In the data rows, 128 means zero.
Each row in the table below has a label, given by one hidden rule.
[117 124 174 173 127  81 119 112] C
[138 146 106 201 116 102 120  95] C
[176 133 119 123 132 148  76  95] C
[ 83 255 114  71 105 149 168  60] C
[ 90 133  74 100 161 132 123 200] C
[125 130 127  83 154 171  59 151] C
[154 120 116 158 136 129  86 112] A
[ 53 128 120 118 172 199 106 102] C
[175 104 112 104 142 143 106 122] B
[188 111 101 120 122 130 127 120] B
[176 116 106 123 120 132 103 150] A
[117 116  88 108 180 107 155 114] A
[127 125  81  98 181 120 138 109] C
[116 125 103 102 179 102 126 130] C
[160 130 108  45 161  89 192 101] C
[153 138 107 127 135 144  62 142] C
[168 106 121 164 121 110 139  96] B
[ 92 204 154  71  97 235  89  80] C
[124 122  96  93 174 126 109 145] C
[199 117  89  88 123 152 142 102] A
[199 124  93  98 119 124 147 111] C
[ 72 161 202  84 133 165  62 137] C
[122 140  90 201 104 108 139 144] C
[129 114 205 125  92  91 172 132] B
[ 91 131 207 104 117  94 119 182] C
[142 131  88 136 142  95 111 168] C
[178 132 103 151 111 175 111  55] C
[ 95 168 173 161 110 107  77 145] C
[ 51 128 162  71 143 208  96 170] C
[193 114 100 107 130 138 126 102] B
[134 117 118 175 126  95 118 149] A
[153 106 146 141 124 180  82  88] B
[198 128  96 111 121 123 137  97] C
[138  90 104 161 143 110 153 124] B
[121 115 126  97 147 114 103 200] A
[155  94 130  71 132  92 208 151] B
[195 127  92 121 124 130 130  89] C
[124 101 114 124 151 107 123 178] B
[ 85 102 130 176 118 132 132 185] B
[183 108 112 130 114 129 126 128] B
[181 119  75 111 138 113 144 126] A
[169 117 100 143 126 152  91 122] A
[112 126 127  55 116  79 251 182] C
[117 120 127 214 117 119 136  86] A
[191 125  99 126 123 112 131 107] C
[ 84 147 254  70 103 155 148  80] C
[ 91 136  89  95 174 133 107 169] C
[ 96 129 111 223 115 121 151  94] C
[118 112 149 112 150 116  88 170] B
[191 144 153 112 110 102 138  61] C
[179 111  99 112 146 124 124 104] B
[ 81 148 243 117  93 142 132  97] C
[125 119 140 186 119 142  84 120] A
[105 131  91  92 188 122 142 103] C
[ 44 203 190  49 103 180 217  42] C
[177 119  70 122 132 114 143 139] A
[ 98 108 133 200 127  94 189  89] B
[143 114  74 165 125 138 116 159] B
[ 94 116 144 102 158 147  79 172] A
[ 99 124 124 221 109 129 140 100] C
[ 92 136 209 130 119  91 107 155] C
[132 113  92  94 181 126 148  93] B
[100 121 107 109 115 138 127 241] C
[174 116  90 135 115 112 138 154] A
[187 124  83  96 107 108 212 115] C
[121 124 128 151 141  79 112 164] C
[157 105 102 142 138 169  92 106] B
[128 111 101 105 160 130 102 168] B
[154 151 159 158  89 109 106 116] C
[186 114  98 130 113 129 131 126] B
[199 116 123  83 123 119 170  76] A
[ 77 122 111 150 171 123 114 135] C
[113 123 138 175  97 104 135 180] C
[124  83 146 167 124 114 149 141] B
[176 108  98 125 136 112 130 128] B
[196 135 100 104 116 122 121 121] C
[ 73 122 188 167 119 125 103 150] C
[105 133 108  76 162  71 171 183] C
[147 114  76 154 159 132 149  60] B
[106 156 205 117 133 119  64 109] C
Here are more rows. What is the label of each one?
[103 120 179 152 115  85 125 170]: A
[116 117 172 194 104 123 120 103]: A
[111 122  89 101 184 125 133 115]: C
[129 104 106 170 136  96 139 149]: B
[ 90 132 117 101 128 148  96 232]: C
[118 118 107 111 158 153  77 164]: A
[119 111 125 182 125 112 110 153]: B
[121 124 112 168 122 115  99 179]: C
[177 103 124 153 114 150 135  71]: B
[136 119  79 177 135 110 126 142]: A
[110 120 100  97 187 131 141  88]: A
[ 82 110 111  46 183 179 180 100]: B
